Some points, one per row:
[ -3  97  20 -25 -29 -14   2  62 -10  -2 -42  48 -49  45 -32 -45]
[-31 -11   0 -50  60  30  18 -82  -2  42  20  -1  17 -67 -12  13]
[-11 -48  22   7   5  -1  19   7  15 -37  -1 -30 -17  14  42 -17]
[ 55  23 -75  16 -11  -5 -61 -34 -38  41  57 -13  66 -41 -34  75]
[ 13 -65   3  36 -22  -2  25 -14 -11 -34   7 -50   0  10  65 -21]
[ -49  -33   -4  -43   77   15   27  -98  -24   -9    6  -79   21 -105
   31   47]
[ 44 -13 -53  76 -14   3 -58 -11 -48  36  48  -3  79 -44 -20  82]
[ 40   1 -11   3 -39 -10  17  43   1 -22 -14  43 -14  65  22 -37]
[ 75 -20 -66  89 -69  -8 -53  31  -7  29  58  -9  65  25 -13  45]
[  3 -19  -5   1  10  13  33  -5   1   2   5   7  -8   2  -5  23]
[ 30 -49   5  29 -29  14  24  13  11  -8   7  -6  14  37  65 -65]
[ 26 -34   1  36 -26 -12 -27   4  -8 -13  24  27   5  37  -8   7]
[-48 -59  64   4  12  31  30 -36  -4   4  -7  -6 -22  -7  53 -75]
[-12 -57 -16   7  29   6  -5 -16   5  -8  24 -28  38 -29  55  18]
[ -85  108   12 -103   58  -11   17    3  -10    2  -48   26  -55  -41
  -57   52]
[ -9 -46 -15  52  17  19 -29 -25   7  33  35 -54  57 -71  15  60]
[ 67   6 -24  33 -35  -7  11 -12  15  14  26 -22  16  13 -48  15]
[-53  -1  38 -23  39  13  -1   4  -7 -11 -43   7 -19 -26  19  -2]
[-18  12  19 -21   9 -31  -2  26  12 -44 -32 -13 -16  31  32 -57]
[ 11  62  -3 -18 -30 -30  21  39 -28 -28 -43  14 -38  35  -4 -27]
[-40 -18  26 -55  52  11  17 -43  17 -15 -18 -33 -10 -38  36 -19]
[-31  28  38 -33   5   4  25   1  15  -6 -28 -12 -36  14   1 -50]
[ 26  20   1  36 -40   0 -18  68  -4   1 -20  42  -6  41   4 -17]
[-44  27  34 -37  19  15  27  29 -17  -9 -41  25 -31  18  39 -63]
[-35   6   2 -26  45  23 -12 -36  -6  40  14  -1  28 -53 -22  27]
[ 32  21 -38  -7 -39 -27 -26 -34 -20  12  39   9   6  16 -40  22]
[ -8 -30 -10  27   6  23 -35  -2  -3  24  16  15  32 -29   0  53]
[-23  83  -2 -83  57  -2  23 -41   5  27 -23  -9 -11 -74 -36  17]
[-29  13 -11  -3  54  16 -35  -5  20  23   2 -43  42 -70 -25  73]
[ -5 -13  15   7 -11  30   7 -33 -15  47  27  28   3  -4  -5 -23]
[-47  34  34 -63  65 -15  -9 -10  25 -25 -49   1 -28 -17 -38   3]
[ 38  91  -2 -46 -18 -24  25  36  33  10 -37  50 -35  20 -46 -38]
[ 24 -11 -14   0   6  -1 -20 -16  10   9   7   1  21 -10  -8   7]
[ 18 -15  -8  22 -63  -5 -23  34  -5   4  33  61 -16  80   4 -31]
[ -4 -50  -8  20   0  22   4 -16  -1   1  31 -27   8 -18  20  38]
[ 14  38 -15  18 -46 -39  -8  -3 -44 -15  17 -16 -18  13 -36  26]
[ 38  -8 -37  39 -43  19   4  15 -19  26  33  51  -3  17 -26  65]
[-55  36  39 -54  38   3  19  -9  -9  -4 -39   5 -32  -7  -6 -42]
[ 63  16 -32  32 -48  20  11  61   3  21  -6  69  -4  44 -16  16]
[ 19 -17  37  -3 -15 -11   3  17  32 -33 -35  10 -22  43  25 -85]
[-46  63   8 -48  58 -25 -15 -27 -20 -15 -21 -47   3 -51 -16   8]
[  4  -6   2  12   6   6 -19  23  33  17  -7   3  17 -15   8   7]
[  4  69  -1 -25 -49 -18   5  76  -3 -12 -29 107 -74  94 -60  11]
[107  14 -52  43 -72 -14  -5  23  13  24  31  37  37  57 -29 -28]
[-17  -7  33 -35  -6 -24   4 -27  -3 -36 -15  -4 -44  34  20 -63]
[ 34 -41 -26  49 -49 -25 -18  -7  -3  -6  51 -35  31  32  35 -34]
[ -8  63 -20 -17  -6 -32  -2   9 -34 -11  -7 -16  -3  -8  -7  20]
[-18 -40  -2   5  38   5  -7 -48  -5  -3  17 -41  31 -28   4  12]
[  7   7  -4  20 -22  12 -13  19   1  31  15  27   7  18 -27   0]
24 more points follow, each with its number after it:
[-48  28  14 -74  42   7  45 -55 -22  -4 -25 -16 -35 -40   5   0] 0
[-36   0  12 -24  38  25  -1 -32  -4  23   7 -16  10 -39  -8   4] 1
[ -8 -65 -12  43   7  38 -36  -8  -5  26  24   5  37 -34  20  57] 2
[ 36  53 -37  -3   3 -27 -23 -36 -20  21  21   2  20 -41 -84  73] 3
[ -1 -17  15  15 -10 -21   9  42   8 -44 -26   2  -7  40  58 -59] 4
[-22  78  11 -51  31 -14 -10  25  29  16 -40  35 -11 -25 -44   5] 5
[  7  29   1 -43  36 -13  17 -41   0  -5 -11 -19   7 -31 -11 -25] 6
[ -21 -117   36   28   47   17    4  -29   42  -31   -3  -36   17  -20
   58  -14] 7
[ -66   93   30 -101   43   -5   30  -30    2    4  -47  -12  -52  -27
  -32  -21] 8
[  1 -16  -9 -21  12   2  29 -17  -3  -9   7  10 -12  -3  12  16] 9
[-31  39  23 -61  19 -21   0   5 -11 -45 -54  18 -59  22 -27 -17] 10
[-26  33  15  -2  10  -4   6  37  25  -2 -31 -20  -4   8  -1  -6] 11
[-19  29 -40 -28  56  -8 -27 -69 -26  25  36 -55  50 -91 -34  83] 12
[-70  57  39 -63  47  22  18 -45 -24  42 -20  13 -24 -52 -23 -22] 13
[  -8  -92   62   15   10    8   21   -6   25  -50  -34  -23  -20   24
   80 -101] 14
[  4  22 -23 -10  17  -1 -14  -4   3  15  -5  -5  28 -34 -14  34] 15
[ 37  20  -8  40 -59   4 -15  48  -9  17  13  30  -1  45  -7 -18] 16
[ 11  52 -24  27 -45   1   7  56 -37  11  15  19   0  42  -3  -9] 17
[-23 -76  14  -4  30  11  -2 -48  -8 -34  -1 -34  -3 -18  28  17] 18
[-10 111 -27 -62  25 -37 -30  22  -4  12 -23  29  10 -11 -49   5] 19
[ 37  38 -16 -25  -6 -25  17 -14   0   1  -2   6   6  12 -21 -35] 20
[-11  66  11 -16  -4  -2 -13  41  25  14 -28 -12  -9  12 -27 -27] 21
[ 13  -1 -36  -6 -10  -5 -36 -17 -13   9  22   8  14   4 -37  66] 22
[-14  -3  14   2  23  23  11  13   8  14 -19  16   8 -29   9  11] 23
Which of these numbered points is nearest to each point below, ignoring the 3 directions in which the first points spread most? Its number follows each.
[ -7  67 -16 -17 -12   8 -10 -16 -31  67  25  36  12 -25 -56  10] > 13
[-42 -31  60  -4  -1  27  33 -17  -9  11 -15   9 -33  15  43 -88] > 13
[ 19 -10  21  -4 -12 -10  15 -39  12 -18  -8 -32 -23  -9   2 -27] > 3
[-12  45  13 -41  -8 -23 -14  21 -19 -36 -44  31 -45  43 -26 -18] > 10
[-43 -15  14 -18  60  34  24 -25   6  16 -12  -6  11 -81  17  35] > 23
[ -2 -55   3  35  -5  43   0 -55 -17  55  52  -6  35 -34  10   7] > 13
[ -39  127  -25 -100   32   -8    3  -33  -16   62   -5    5  -16  -56
  -98   63] > 8
[ 17 -43 -15  74 -21   8 -14  33  23  14  32 -23  39  14  10  25] > 11
[-13 -69   4  13  11  13  30 -46 -17 -23  13 -66   7 -30  74  -5] > 0
[ 19  39 -22  25 -43   4 -21  31 -21  25  13  31   6  19 -15   9] > 16
[  5  13 -16 -15  10  -9 -10  -2  10  -4  13  -6  -3  -6 -24  37] > 22
[ 20 -49 -18  48 -57 -13 -43  27   1   0  41  24  18  69  20 -29] > 22
[ 16 -22 -21  48  -4  16 -32 -29  -4  36  49 -47  57 -53  -5  43] > 16
[-43  -1  49  -5  14  10  -3  36  -1 -16 -44  28 -36  12  18 -23] > 2
[  0  -3 -17  13  16   7 -28   0  22  35  12   3  38 -41 -14  44] > 5
[-59  22  38 -51  52 -16  -2 -12 -23 -41 -34  11 -36  -5  -4 -22] > 10
[  4 -58 -12  30  -5 -14 -16 -43   0  -9  51 -67  44 -17  47 -10] > 12
[ -8  41  26 -55  32  -6  27 -23 -10  -3 -33  26 -24  -9 -32 -40] > 6
[-27  22  22 -44  -2  15  39 -55  -1  22  20 -17 -45  -4 -20 -26] > 8
[  8 -55 -39  49 -22  30 -19  10   9  27  51   9  19 -14   4  90] > 2
[-35 -46  35  28  31  14  -5  25  33 -26 -30 -53  10 -13  42  -6] > 11
[-20  -9  -4 -16  10 -28 -10 -44 -16 -16  26 -59  12 -18  33 -21] > 12
[ 45 -52 -10  58 -34  -1 -17  46  49  -3   2  25  19  43  -1   6] > 7
[ -5   8   1  10  -4  11 -12  -1 -13  12   7   1   4 -12   4   8] > 16
[-13   2   2 -18   7  -7 -14  -5 -16 -24 -17   4 -24  13 -12  12] > 10
[-22  40  -7 -34  37  -1 -19 -13  -5  17 -22  -6  16 -53 -15  27] > 15
[ 22 -47  28  29 -18 -18  17  -7   7 -40 -12 -17 -21  27  14 -40] > 3
[  3 -10   1   3   7   0  -9  17   8  -9 -18  -8  18  -6  26 -17] > 15
[ 53  32 -56  39 -53   9 -40  26  -1  68  50  47  45  24 -72  52] > 1
[ 42 -20 -18  43 -36  17  29  44  11   2   2  13  -2  23  14  14] > 23
[ 18  62 -42  25 -38  -8  -3  48 -37  26  26  23  18  31 -20  11] > 17
[-67 -13  45 -85  68   3  66 -36   3 -49 -52 -17 -53 -22  49 -36] > 9
[ 34  38 -24 -32  10 -15   4 -40  -2  21  11  -3  22 -23 -32 -11] > 20
[ -2 -18  12  17 -15 -14 -13  12 -24 -30   0  21 -22  40   7 -14] > 10
[-23  74  12 -47  12   1   7  12   4  29 -24  43 -24   8 -50 -26] > 1
[ -8  25  18 -22   8  -8  24   9   7 -22 -30   7 -23   2   9 -30] > 15
[ 34 127  -6 -13 -61 -20 -24 101  30  22 -39  49 -32  82 -70 -36] > 21
[ 41  44 -14  34 -66  -2 -26  67  39  22   0  12  -2  67 -29 -23] > 21
[  24 -102  -13   52  -17   13  -26  -21   -9  -23   33  -24   18   15
   37   25] > 18
[ 66  -5  24  46 -70 -29  33  37  27 -38 -26   2 -30  89  -5 -84] > 3
[ 46 -68   0  37 -25  -1  17 -25   9 -22  21 -40  24  16  55 -54] > 6
[ 59 -55 -32  71 -68   2 -28  35  19  -7  44   5  20  52  12  23] > 22
[ -6 -52  14  -7   1   4  45   0   1 -35 -11   5 -30  22  48 -21] > 9
[ -7  54 -72   5   8   9 -15 -17 -53  61  63 -18  56 -57 -37  95] > 17
[ 22  -2   8  37 -31   2 -19  52  33  14 -14  31  12  19   2 -25] > 5
[-35  75  -4 -20  41   0 -24  27  10  14 -29 -24  15 -45 -47  53] > 11
[-14 -38  31  43 -56  -4  19  41 -25 -44  -2  15 -55  61  39 -23] > 18
[ 36 -10 -73   8   3  -4 -15 -43   6  44  67   6  56 -54 -43 106] > 9
[ 20 -59  28  47 -79  19  42  -4   0  -5  36  -7 -37  70  45 -76] > 8
[-71 -15  14 -17  57  20  27 -37 -32  -3  12 -58  13 -56  56  -1] > 17
[-34  10  14 -18  27  14 -19  11 -10   3 -25  20  -6 -22  -4  27] > 2
[ 42 -16 -10   7 -16  -4  15 -20   9  -6  14 -14  20   5  25 -41] > 6
[-13 -18  48 -34  27  -5   6  -9  17 -36 -45   0 -31  15  30 -75] > 14
[-10  35 -12 -19  -3   1   3  10 -17   1   2  -1 -19   4 -20  35] > 22
[-27  78  22 -94  55 -18  -3 -23   6   0 -50  13 -19 -32 -41 -28] > 6
[-28  69 -43 -26  39 -15 -68  -2  -9  36  12 -30  54 -62 -34  68] > 19
[ -57  -46   80    1   52  -12   13   21   -1  -78  -79  -36  -19   21
   80 -108] > 4
[-16 -19  24  -5  -1  -2   2   2 -15 -28 -17  18 -30  20  13  -7] > 18
[-10 -75  32   5  19  32  46   9   8 -37 -43  15 -27  10  62 -38] > 23
[ -29 -127   36   38   52   21    0  -30   49  -38    5  -64   28  -38
   79    5] > 7
[ -1  55 -31 -33  57   6 -21  -7  24  50  -5   1  50 -67 -53  53] > 5
[ -1 -21 -10  11 -11 -24  -6 -21  -5 -14  33 -39  17   9  29 -26] > 12
[ 29 -80   3  31 -48   8  41  37  18 -49  -1  19 -31  74  72 -48] > 9
[  7   1 -27  12   8  21 -33 -25  28  53  39 -42  49 -40 -22  46] > 21
[-40 -51  30  16   0  14  10  36  20 -25 -18   5 -35  22  40   9] > 2
[-32  84  30 -88  33 -12  39  -5  -9  -6 -47  16 -31  -5 -10 -70] > 20
[-44 -38  10 -27  87   7  -6 -48  24  -2  -4 -33  26 -78  -2  63] > 7
[-43  14  27 -33  37  18  12 -15   4  14 -17   5  -9 -21 -13 -18] > 1
[-34  50   0 -55  33  -2 -18 -36  -4  41   3  18  -3 -46 -52  20] > 1
[-43 -28  46 -20  54   1  11  -3  34 -31 -43 -11 -18 -21  14 -16] > 7
[ 32 -35 -34  81 -54  12  -3  36 -31  11  49  -5  32  35  38   3] > 17
[-22 -37  18  16   4  34   4 -40 -18  41  28   1  12 -31  13  -7] > 13
[-14  -9  14   7  12  -3 -21   1 -18 -22 -14 -21   4  -8   7   0] > 10
[  11 -102   -6   33  -22   44   21  -93   -3   36   90  -39   22  -22
   21   12] > 0
[  0  -4 -14   7   6  20 -26  -8  32  39  24 -37  38 -24 -11  20] > 21
[-30   2 -10 -13  69   1 -25 -43 -17   9   4 -30  51 -71 -13  46] > 15
[  -1 -100   27   76  -13   22    4   20   37  -15   15  -52   20   19
   61  -22] > 11
